tensor([165, 155, 184, 153, 78, 113, 186, 128, 154, 180, 119, 101]) A
tensor([69, 73, 102, 66, 71, 155, 169, 197, 111, 97, 78, 176]) B
tensor([90, 85, 112, 90, 80, 146, 159, 179, 119, 104, 83, 165]) B
tensor([98, 122, 89, 80, 7, 93, 189, 134, 166, 124, 147, 84]) C
tensor([143, 125, 149, 144, 176, 140, 101, 131, 111, 127, 115, 145]) C
tensor([124, 143, 149, 154, 91, 107, 159, 138, 134, 109, 129, 113]) D
tensor([155, 121, 166, 167, 233, 160, 84, 124, 94, 129, 108, 174]) C
tensor([119, 122, 122, 99, 66, 122, 201, 130, 132, 113, 118, 129]) D
tensor([148, 125, 152, 155, 200, 147, 97, 122, 103, 133, 114, 156]) C
tensor([127, 95, 142, 157, 147, 144, 110, 132, 106, 85, 154, 161]) A
tensor([181, 174, 150, 182, 182, 104, 85, 75, 146, 152, 173, 84]) B
tensor([146, 159, 128, 115, 93, 110, 155, 127, 157, 176, 107, 90]) A
tensor([87, 110, 67, 87, 176, 146, 70, 125, 110, 87, 136, 149]) A
tensor([107, 108, 123, 107, 102, 149, 145, 156, 118, 113, 104, 146]) B
tensor([96, 128, 96, 82, 10, 94, 185, 129, 172, 122, 151, 75]) C
tensor([139, 168, 102, 92, 104, 105, 144, 129, 159, 189, 100, 69]) A
tensor([118, 126, 129, 111, 71, 120, 178, 132, 132, 118, 118, 116]) D
tensor([94, 133, 79, 84, 4, 92, 184, 136, 171, 126, 152, 73]) C
tensor([146, 131, 154, 155, 200, 150, 99, 128, 101, 135, 120, 157]) C
tensor([136, 132, 135, 147, 177, 135, 66, 126, 121, 135, 144, 135]) D
tensor([94, 129, 86, 79, 0, 89, 187, 132, 171, 113, 149, 72]) C
tensor([121, 94, 162, 173, 142, 152, 122, 128, 100, 76, 146, 172]) A
tensor([142, 150, 141, 138, 111, 118, 157, 128, 151, 163, 115, 105]) A
tensor([131, 128, 125, 153, 227, 143, 26, 114, 119, 152, 146, 133]) D
tensor([135, 93, 88, 63, 193, 161, 87, 127, 121, 159, 125, 154]) D
tensor([114, 89, 136, 145, 146, 151, 101, 119, 94, 69, 146, 167]) A
tensor([73, 77, 102, 61, 61, 156, 169, 195, 111, 91, 84, 177]) B
tensor([80, 88, 109, 81, 80, 150, 165, 185, 119, 101, 84, 169]) B
tensor([86, 96, 82, 97, 186, 153, 65, 123, 100, 73, 141, 163]) A
tensor([176, 178, 152, 189, 190, 98, 91, 65, 136, 154, 182, 80]) B
tensor([127, 130, 138, 128, 79, 112, 171, 137, 124, 111, 119, 120]) D
tensor([131, 60, 64, 0, 131, 171, 150, 135, 141, 158, 111, 170]) D
tensor([153, 132, 190, 176, 88, 119, 179, 134, 135, 139, 128, 119]) A
tensor([111, 121, 115, 110, 72, 109, 149, 139, 149, 121, 137, 105]) C
tensor([96, 96, 114, 97, 95, 143, 150, 163, 123, 112, 94, 152]) B
tensor([136, 127, 128, 159, 242, 139, 1, 114, 115, 155, 141, 143]) D
tensor([93, 101, 113, 90, 84, 144, 154, 164, 119, 116, 97, 161]) B
tensor([140, 132, 151, 146, 195, 142, 98, 124, 113, 126, 117, 155]) C
tensor([171, 169, 144, 174, 162, 107, 91, 84, 131, 145, 160, 95]) B
tensor([134, 73, 72, 28, 199, 172, 80, 119, 134, 169, 126, 163]) D
tensor([137, 159, 155, 195, 193, 117, 47, 122, 119, 131, 143, 116]) D
tensor([136, 189, 181, 248, 175, 104, 56, 122, 114, 114, 148, 107]) D
tensor([173, 164, 139, 180, 171, 109, 96, 86, 131, 154, 166, 87]) B
tensor([162, 136, 172, 172, 255, 169, 62, 125, 93, 131, 104, 181]) C
tensor([103, 100, 116, 103, 101, 137, 148, 162, 120, 116, 95, 154]) B
tensor([144, 123, 173, 175, 112, 133, 156, 135, 123, 122, 133, 136]) A
tensor([107, 73, 151, 165, 158, 166, 91, 130, 80, 41, 154, 188]) A
tensor([157, 128, 168, 163, 224, 154, 85, 125, 94, 127, 117, 159]) C
tensor([185, 188, 156, 200, 196, 95, 82, 52, 135, 159, 190, 63]) B
tensor([73, 83, 109, 67, 69, 150, 166, 191, 117, 97, 80, 175]) B
tensor([66, 74, 97, 60, 55, 159, 176, 201, 108, 92, 79, 182]) B
tensor([162, 157, 142, 163, 164, 110, 105, 93, 138, 146, 162, 100]) B
tensor([155, 147, 166, 147, 94, 107, 172, 131, 142, 162, 116, 106]) A
tensor([99, 131, 94, 92, 24, 92, 172, 129, 163, 124, 147, 85]) C
tensor([68, 72, 108, 60, 69, 161, 162, 198, 114, 105, 79, 178]) B
tensor([131, 56, 57, 4, 176, 176, 97, 118, 139, 172, 114, 168]) D
tensor([126, 165, 168, 193, 105, 100, 134, 126, 127, 106, 131, 108]) D
tensor([181, 134, 233, 217, 66, 125, 207, 139, 138, 148, 133, 124]) A
tensor([115, 117, 119, 76, 39, 129, 221, 133, 130, 114, 110, 133]) D
tensor([133, 149, 144, 184, 199, 119, 51, 122, 119, 136, 141, 124]) D
tensor([66, 74, 92, 58, 62, 156, 176, 198, 115, 95, 69, 182]) B
tensor([102, 129, 95, 94, 42, 99, 171, 130, 164, 120, 142, 90]) C
tensor([137, 109, 106, 118, 253, 150, 8, 121, 127, 162, 138, 149]) D
tensor([139, 91, 89, 72, 212, 160, 59, 119, 133, 162, 128, 161]) D
tensor([142, 128, 142, 149, 178, 149, 102, 120, 117, 125, 125, 145]) C
tensor([101, 126, 84, 97, 26, 90, 172, 131, 163, 122, 145, 80]) C
tensor([94, 94, 113, 91, 89, 149, 158, 171, 124, 113, 101, 164]) B
tensor([107, 161, 58, 57, 136, 119, 104, 126, 149, 166, 108, 91]) A
tensor([114, 137, 142, 130, 7, 107, 242, 136, 127, 96, 121, 111]) D
tensor([135, 86, 95, 70, 220, 168, 50, 126, 130, 175, 131, 150]) D
tensor([121, 186, 188, 213, 46, 86, 186, 138, 121, 87, 127, 101]) D
tensor([161, 130, 165, 173, 251, 168, 73, 120, 82, 130, 107, 176]) C
tensor([75, 81, 102, 63, 77, 155, 169, 188, 112, 102, 79, 173]) B
tensor([152, 150, 139, 147, 155, 120, 112, 100, 135, 141, 153, 106]) B
tensor([135, 99, 102, 104, 205, 155, 55, 120, 123, 152, 132, 149]) D
tensor([105, 130, 100, 105, 44, 103, 170, 137, 158, 127, 148, 103]) C
tensor([133, 86, 81, 69, 202, 161, 73, 118, 131, 167, 121, 156]) D
tensor([96, 93, 114, 87, 91, 142, 158, 176, 117, 111, 92, 154]) B
tensor([154, 130, 162, 166, 220, 158, 78, 124, 95, 138, 108, 169]) C
tensor([176, 169, 188, 166, 56, 98, 213, 140, 171, 204, 109, 85]) A
tensor([127, 117, 117, 94, 56, 127, 203, 137, 135, 112, 112, 119]) D
tensor([112, 126, 100, 105, 63, 105, 160, 127, 155, 121, 141, 98]) C
tensor([132, 63, 58, 5, 187, 171, 95, 115, 131, 175, 123, 174]) D
tensor([163, 129, 173, 171, 255, 171, 63, 120, 82, 131, 104, 185]) C
tensor([166, 130, 171, 175, 255, 167, 59, 126, 78, 133, 105, 176]) C
tensor([99, 102, 113, 95, 90, 144, 154, 168, 117, 111, 99, 149]) B
tensor([100, 124, 101, 98, 42, 107, 166, 134, 159, 123, 144, 95]) C
tensor([114, 122, 107, 111, 62, 107, 158, 137, 148, 123, 141, 107]) C
tensor([121, 172, 69, 65, 124, 108, 123, 126, 161, 191, 102, 82]) A
tensor([91, 97, 111, 90, 97, 141, 157, 167, 124, 117, 99, 157]) B
tensor([75, 75, 106, 72, 67, 159, 171, 196, 118, 95, 74, 172]) B
tensor([65, 68, 98, 67, 69, 153, 173, 195, 114, 105, 77, 176]) B
